Turns in one plane each, and the order they were made in; the first pair answered
j_630:
[ -5 -11   7   1   6  -5 -12   1  -1   7   6  -9 -13  -7  -6 -11  -6  -9
   3   8 -11  18  -2  -2   3 -13   3  -3   0  -7  -9   0 -10   3] => [ -4 -12   8  -2   4   0  -8   0  -3   8   4  -9 -11  -7  -7 -11  -5  -7
   3   6 -13  16  -4  -3   3 -12  -1  -3   2  -7 -10   0 -13   3]
[  1  -1  10   3   0 -10   3  -1  14   1  -3   1   2  15  -5  -9   8   8
  -3   0  12   5  -4  12   4  -6   5 -15  -4   8  -6 -14  16  -6] => [ -3  -8   8   4  -3   7  22  -4   3   1   1  -1   5   8  -3  -8   6  10
   1 -17   2   7  -2  -6   2  -3 -14 -14   2   3  -6  -6  13 -10]
[  0   8 -12  12   6  18   6   3 -11   0  15  -3   0  -5   5 -10 -12   8
  -9  13 -25 -28   0  -3   5 -20   6  -9   4   3 -12  24   1   8] => [  1   8 -20  25   1   7 -10  -3 -21  -5  13  -2  -6   0  -1   3 -16  -4
 -11  11 -18 -22   9 -13   7 -11  21  -5   0  -6  -4   8  -2   3]
j_358:
[ -1   6  -2  -1  12 -33  23  -6  -5   0  -6   3 -15  13  -3   8  -5 -13
   3  18  10  18   8   9  -8   8 -15 -13 -14  14  -7 -23  14 -19] => [-11   3 -11   2  21 -19  17   3 -18  12  -1   0   1 -19  -6   2  -8 -10
  19   3 -15  10   2 -24 -14  10 -32  -4   7  14  -5  12  -1   0]
[  9  10  -2  -6 -13  -5  -7  -1  12  -9   0   8  -3   9  18  -8  -5   9
  -7   0  14 -14  -7  15   1 -11   3  10  -6 -18   2 -18 -11  -2] => [  3   7  -7   1  -1  -7 -23   2  -4   0   1   3   4 -12  12  -2 -16   1
   4  -6  -1 -19  -9  -4   0  -8  -3  20   2 -20   6  -1 -20   9]
[  1  -4   1  17  -6  -6  16  -6 -13   7   3  -4   9  -1  -7  -5   2   8
   8 -21  -5  24   9 -19  -1  -1  -7  -7   9   0  -2 -12  15  -7] => [  2  -3   2  17  -5 -10  15  -9 -12   5   4  -3   4   8  -6  -4   2   7
   2 -17   1  29  11 -11   2  -1  -4 -10   4   0   0 -21  20 -13]
j_37:
[ 8  4 -8 22 -6 -5 -8 -3 -3  1  3  4  4  2 -1  2 -4  2  9  9 -7 -1 -8 -5
  3 -1 -6  0 -5 10  3 -7 11  6] => [ 9  6 -7 20 -6 -5 -5 -1 -4  1  2  5  4 -1  1  5 -6  0  7  8 -8  0 -8 -4
  1  0 -5  2 -6  7  3 -8 10  5]
[ -9   5   9  18  12 -10 -32  -2  -5  16   8   0   4  -9 -10 -10  -2  -9
  18   0  -5   2   0   0  -1  -3   0  12   8   9 -11  24   0  13] => [ -6   5  10  14  12 -12 -34  -1 -12  14   9   0   2  -8  -7  -7  -6 -13
  18   2  -3  -1   0   1  -2  -4  -1  12   5   7  -9  24   0  11]
[  6   9   0 -15  10  14  -9   1 -10  -9  16   4   1 -19  16  -3  12  -5
  12   4   1 -27  -2  -1 -14  -4  -7  12  17  -7   2  21 -11  16] => [  6  11  -2 -20  11  10  -9   3  -5 -11  16   3  -2 -18  17  -4  10  -6
   8  10   4 -30  -3   3 -13  -4  -4  12  14  -3   2  18 -14  15]
[  5   4  -1 -12  11 -11   6   9  23 -13  14 -13 -14  -7  18  13  -5 -12
  -5   8  -1 -19  -4  -1 -12  -9   7   6   0   1   7 -14  14 -22] => [  7   7   2  -9   9 -11   9   9  33 -14   9 -12  -9  -8  13   7   2  -4
  -2   5  -1 -20  -3   2 -10 -11   8  -1   1   4   5 -15  17 -22]
Now pairs of rows:
Between the rows of a pair lie 2 to 4 turns.
[  2   4 -14   9 -19  13  -9 -10  22   4  -9   0  16  -9  -9 -20  19  16
   3 -18  -8  -2   6 -24  -7   5   5  -4  14  10  14   1  -3   8] => [  0   7 -16  17 -13  -3 -27  -5  18   8 -11  -2  14  -9 -12 -11  13   7
   4 -11  -3  -3   8 -19  -4   6  20   4  12   7  16  -2  -3  10] : j_630 j_358 j_358
[  0   6   6  -2  22 -28 -22   8  14  10   2 -13   2   1 -14  -9  -2  -4
   0  25  13 -16  -1  17  13  -6   9   3   7  12 -12  10   9  22] => [  3   9   7  -5  18 -23 -12   8  22   7   2 -12   3   7 -13 -14   4   3
  -3  25  19 -16  -4  25  12  -6   7  -3   7  13 -13   5  11  17] : j_358 j_358
[  6  -6   6 -13   3   6  36  -8 -27 -11  12   1 -15  18   8   8  -8  -2
  -8  -8   8  13  -3   8   4  -4 -25  -4  -6 -13 -11  -6  12 -14] => [  4  -7   3 -14   1  16  40  -9 -27 -11  11   1  -9   8   8   2  -6   2
  -4 -15   0  11  -4  -3   2  -6 -33  -6   0 -11 -10   5  10  -7] : j_358 j_358
[ -4 -12  -2  10   7  -2  10 -20 -15  10   7  -6  -3  -5 -10   7 -18  -4
 -15  -5   7  23  13 -12   3   5  10 -11   2 -16  -3 -17   9 -10] => [ -3 -10   6  -6   6  11  30 -17   2   9   8  -4   2  -5  -4  -7 -10  10
 -15  -6   7  18   2   1   0  -2  -5 -22   4  -7 -12 -10  11 -12] : j_358 j_358 j_630 j_630
[  1  -5 -13   8   3   9   4 -11 -22   8   5   0   8 -12  -1   3  -5 -11
   6  -7  -9  -3   7 -22  -6   0 -11  10   2 -13   2  10  -3   4] => [  0   3  -7   4   9  -5 -20   0   0  13  -2  -2  15 -18  -4  -9   1  -4
   8   9  -4 -15   2  -6  -3  -5   9  12   6  -3  -2  16  -4  16] : j_630 j_358 j_358 j_358
[  6   3  27  -1  30 -33 -24   4  13   9   0  -6 -14  13   3  14  -8 -28
   4  12  24  -7  -5  40   5   1  28  -7 -13  -4  10  -7   9  -5] => [ -5  -1  17   8  43 -21 -33  12  -5  23   3  -9   2 -25  -4  12 -17 -30
  21  -1  -5 -13 -11   4  -2   4  12   5   8  -4  15  29  -4  15] : j_358 j_358 j_358
